In the rows, 128 means zero.
One turn moves every row onto another: examples first, then more rows asked:
Nugan: [171 104 126 131 112 146 146 158 155 107 133 123 155 153 140 131 132 134
 112 172 136  95 101 116 118 112 136 145 143 125 144 130 113 152 121 117
 139 126 160 126 135]
sofe: [188 121 135 129 128 162 140 143 157 103 130 128 162 144 122 159 126 127
 115 152 127  90 112 109 124 131 140 129 131 139 127 120 111 157 135 121
 131 131 148 121 139]
gobol: [157 102 119 121 144 163 126 129 148 133 136 130 175 139 110 129 137 110
 124 145 116 112 133 125 119 109 147 150 123 101 120 137 142 159 152 121
 141 140 131 123 121]
Gegas: [141 111 114 133 120 167 134 124 137 113 124 134 146 161 107 145 113 128
 118 156 144  84 139 122 125 130 152 143 137 109 147 127 137 179 131 146
 120 122 154 126 132]
vudoz: [166 124 119 126 129 159 139 170 137  94 121 134 160 131 144 132 133 133
  99 156 136  82 107 121 136 128 128 151 146 112 117 138 128 136 128 115
 134 118 161 123 133]
kiza: [154 114 125 129 118 147 166 147 143 125 140 134 166 145 124 132 100 140
 134 135 150 125 120 128 145 128 156 136 135 141 146 141 112 139 115 124
 130 122 133 117 146]
gur: [163 122 106 117 108 164 136 122 133 111 117 140 150 154 112 107 129 132
 101 134 146 102 112 125 145 142 131 140 142 139 137 121 114 138 149 108
 154 118 145 116 115]
taba: [150 119 119 128 135 160 145 125 166 155 122 131 166 128 126 123 137 122
 110 139 120 112 126 120 123 114 153 142 137  99 121 146 148 154 156 116
 127 115 138 131 120]
rufod: [145 137 132 134 125 156 150 129 149 138 124 111 163 143  97 121 113 127
 135 150 144 132 128 118 144 128 150 141 113  93 118 140 129 164 154 131
 118 148 142 111 136]
Gulid: [171 110 132 121 133 165 133 163 136 127 106 133 166 120 143 124 113 125
  95 155 141  86 124 109 144 110 140 144 132 138 126 134 112 150 129 120
 124 122 154 136 137]
goget: [158 132 109 139 148 167 125 132 154 127 120 122 166 152 132 127 132 121
 111 163 133 114 119 116 115 119 143 152 105  97 140 152 152 146 151 115
 146 125 162 124 112]
ker: [151 104 113 121 116 169 127 122 146 112 106 137 147 138 117  97 117 127
 110 151 153 110 107 117 132 137 141 144 160 149 138 141 129 146 149 117
 146 114 145 130 118]
ridi: [176 127 123 145 133 161 109 137 114 123 128 120 178 148 123 107 128 129
 117 139 147 118 142 109 137 143 133 131 159 125 146 122 125 142 136 141
 129 142 147 117 136]
Gonoz: [174 109 107 120 121 158 147 137 143 100 110 114 172 131 124 113 121 132
 136 156 126 137 127 108 121 114 162 173 134 117 139 147 125 161 113 113
 134 124 134 123 117]
dalo: [165 147  96 145 122 165 128 147 129 113 111 123 153 162 115 114 116 124
 126 144 136 100 136 107 138 142 146 122 164 123 139 123 133 139 164 125
 143 132 155 126 136]
Deg: [159 124 136 117 135 165 152 150 145 119 124 118 148 123 128 135 134 110
 120 157 113  82 124 104 141 127 143 138 136 142 130 128 121 164 118 127
 132 114 155 132 134]
gakop: [144 131 107 132 130 157 146 160 165 104 110 135 164 142 118 122  96 127
 131 131 146 128 118 121 117 120 145 143 128 130 124 105 136 149 114  97
 117 125 144 110 108]
toles: [157 130 120 136 137 155 145 174 140 111 138 126 194 142 124 123 107 133
 123 142 160 121 119 116 163 131 137 130 127 128 140 145 106 135 126 123
 140 137 145 110 141]
geb: [150 125 120 127 139 156 132 139 125 112 128 130 154 143 125 102 127 133
 142 139 136 108 145 118 122 136 130 141 185 126 135 132 140 156 150 125
 132 141 164 124 135]
kapi: [135 126 121 143 130 154 134 145 159 129 118 132 173 158 116 108 112 117
 119 140 149 127 136 126 151 122 153 149 120  83 132 159 127 141 140 138
 109 117 154 126 123]
Felom: [165 128 106 130 136 160 145 149 158 147 116 133 167 144 127 109 139 127
 109 145 129 100 128 118 132 109 156 142 108  97 136 140 140 140 164 112
 138 129 150 119 106]
gez: [159 116 118 119 137 165 125 141 141 101 123 134 159 135 107  87 139 117
 116 140 141 105 115 118 142 144 137 142 151 156 130 142 127 152 142 124
 146 130 141 111 107]
Funa: [170 126 115 127 127 170 149 155 154  79 118 130 182 136 132 126 136 131
 125 144 123 130 154 113 136 138 145 155 130 115 135 151 127 150 133 112
 124 121 153 126  97]
tilen: [143 136 107 126 136 162 150 158 138 108 123 123 172 122 106 140 109 138
 141 135 141 104 116 107 152 132 146 133 132 122 143 128 110 132 142 135
 145 126 137 117 156]
zomid: [162 107 130 135 127 169 138 124 144 134 142 121 171 154 130 129 141 116
 112 166 132 127 136 126 125 127 143 143 109 100 132 140 149 151 140 113
 141 138 145 123 108]
Nok: [155 123 124 127 130 161 138 119 132 136 127 134 170 147 116 129 129 131
 100 129 150  84 143 113 146 125 145 139 138 100 137 119 115 177 118 138
 114 122 150 110 133]
dele: [139 133 112 134 142 162 136 147 143 118 115 123 167 131 123 113 136 133
 106 144 154  80 141  98 136 115 139 138 151  95 126 138 120 182 142 133
 127 139 162 104 135]
gove: [156 141 110 141 126 150 126 133 118 129 124 124 145 171 130 109 116 125
 120 141 133 115 146 122 128 133 131 143 151 142 160 132 132 154 130 130
 134 121 168 131 131]
remir: [126 120 114 135 135 159 151 164 149  85 137 127 164 135 124 140 109 132
 145 151 144 121 124 120 133 133 139 139 149 131 139 157 126 141 134 130
 145 127 150 124 148]
kug: [125 139 123 125 133 151 165 153 142 127 129 126 163 132 134 131 103 143
 129 143 148 120 126 120 148 126 125 140 134 136 153 148 115 150 128 119
 135 114 168 129 146]
gagi: [127 117 115 136 124 164 147 169 168 103 112 122 172 123 122 112 114 127
 131 145 148 131 130 109 121 118 137 133 142 119 127 102 130 148 123 107
 119 134 146 115 108]
muvi: [156 123 129 131 122 164 128 126 149 116 125 129 161 139 121 106 139 129
  96 140 148 122 128 116 135 143 117 130 144 164 138 138 113 160 151 121
 140 130 151 118 112]
divib: [155 133 116 144 130 152 146 152 150 120 122 132 156 158 134 112 116 138
  99 155 165  94 127 120 127 122 148 140 146 117 123 159 140 187 132 120
 117 138 166 103 122]
fele: [168 130 112 135 124 162 128 157 168 116 108 118 202 138 120 124 117 129
 109 155 127 135 132 105 142 120 133 148 129 117 153 144 112 164 141 119
 120 112 154 143 109]
vusu: [135 133 118 134 137 160 133 157 156 111 119 122 184 127 118 120 114 122
 120 131 143 135 122 115 129 125 124 142 131 117 126  99 129 150 101 110
 115 121 144 110 112]
dif: [160 145 102 111 115 151 156 157 146 123 118 115 176 136 103 123 124 134
 124 149 103 119 123 123 148 121 127 161 129 112 143 128 126 172 139 108
 129 113 151 134 112]
Banaz: [167 121 107 148 119 164 134 153 140 106 128 127 159 169 106 124 117 124
 111 166 155  85 117 119 136 137 165 134 136 107 131 138 145 169 130 139
 125 138 144 104 123]
Zem: [129 138 123 129 136 155 141 150 152 134 121 127 165 149  96 114 106 115
 132 143 134 119 136 130 154 123 144 148 116  95 121 151 135 163 157 133
 112 132 155 126 127]
Zos: [144 129 105 125 122 159 120 123 143 110 119 119 154 147 109 106 141 122
 104 145 137 109 110 108 133 131 115 142 145 143 150 128 106 156 145 124
 162 119 152 119 124]
pafeb: [135 133 105 140 117 168 144 155 157 109 108 113 164 135 112 125 106 120
 127 148 143 129 116 107 129 129 145 133 124 117 135  92 135 141 110 111
 125 118 139 116 113]
besu: [141 123 117 141 128 155 141 137 153 104 122 131 161 158 119 117 127 132
 131 138 152 127 144 121 132 123 156 152 114  75 132 150 121 133 147 136
 122 135 153 110 125]
Roned: [179 130 114 135 126 146 135 135 135 142 120 130 164 164 124  92 106 129
 126 135 147 112 122 116 135 128 152 133 177 133 137 132 129 153 137 114
 129 131 151 120 137]
robu: [144 133 124 135 131 147 148 118 150 120 126 116 152 154 112 121 122 134
 141 142 147 136 128 120 122 120 153 158 113  88 128 149 125 156 136 131
 124 141 149 103 136]
bobom: [177 127 109 120 103 167 152 134 140 113 104 117 174 120 112 141 111 150
 121 152 126 132 124 114 131 130 145 155 134 111 123 127 129 160 152 105
 126 128 129 129 126]
mined: [127 126 112 130 123 164 139 157 149 110 111 126 164 134 116 131 103 128
 124 140 142 130 139 118 123 118 124 142 115 127 139  89 126 151 120 109
 120 129 151 121 111]

Nok moves to Banaz
Gonoz moves to fele
zomid moves to Felom
Now find these:
gakop moves to vusu
toles moves to tilen
muvi moves to gur
Nugan moves to Gulid
ridi moves to dalo
kapi moves to rufod

One turn moves every row onto another: examples first, then more rows asked:
fal: [132 137 108 107 142 134 141 147 128 130 162 133 130 104 129]
gok: [ 93 135 110 127 144 110 120 124 129 114 145 148 147 117 134]
roki: [122 107 132 103 124 107 166 122 100 116 141 147 134 116 124]
Baso: [ 94 112 120 135 132 117 123 115 105 110 157 142 157 106 119]
muvap: [127 130  88 110 152 133 138 149 125 122 161 148 135 110 130]
vov: [124 109 101 118 157 122 111 129 111 115 170 132 125 109 110]
liraz: [ 88 106 125 136 133 110 118 146 113 116 145 142 139 109 115]
tutob: [104 124  85 131 141 108 114 125 114 117 156 152 126 115 119]
zedad: [140 100 115 101 129 102 154 133 100 105 147 149 119 118 116]
Dol: [130 104 125  99 125 108 164 123  99 112 142 151 132 118 126]
vulil: [120 101 124 109 127 101 152 121  96 108 136 153 118 116 113]
nodi: [143 103 117  99 129 103 157 135 102 111 153 142 122 117 118]
razo: [110 114 128 106 145 133 139 138 120 140 155 137 152 116 142]
vuba: [120 108 106 116 149 119 116 136 134 134 161 148 128 119  98]
Bovin: [120 101 121 107 124  98 148 121  94 108 139 149 117 115 112]
Makav: [119 136 104 114 146 120 133 143 136 113 157 144 156 116 142]
tili: [115 131  95 121 154 109 113 144 133 107 155 142 131 116 124]
nafa: [124 112 116 116 134 130 141 151 138 127 159 152 161 113 112]
kimig: [103 110 116 129 125 112 122 118 128 132 157 156 158 120 110]
Fas: [119 102 123 113 127  94 148 125  97 108 141 146 114 116 108]
Rilun: [123 116 120 112 147 143 144 145 118 113 163 137 159 101 128]
lus: [124 105 127  99 121 109 163 124  97 112 140 150 133 114 124]
zinot: [115 129  97 130 129 103 111 125 116 122 164 136 119 111 116]
Bis: [ 96 131 105 130 129 126 143 133 118 117 147 158 159 108 134]
dem: [133 103 100 117 137 107 113 148 115 123 175 132 137 120 127]
marev: [139 101 115  95 128 106 154 134  99 109 148 145 119 115 117]
muzad: [ 97 136 121 133 117 120 140 135 119 119 148 144 151 100 127]

Fas moves to nodi
razo moves to liraz
lus moves to Bovin
Now find these:
tutob moves to muvap
Rilun moves to Baso
fal moves to muzad
nafa moves to kimig
Makav moves to gok
vulil moves to zedad

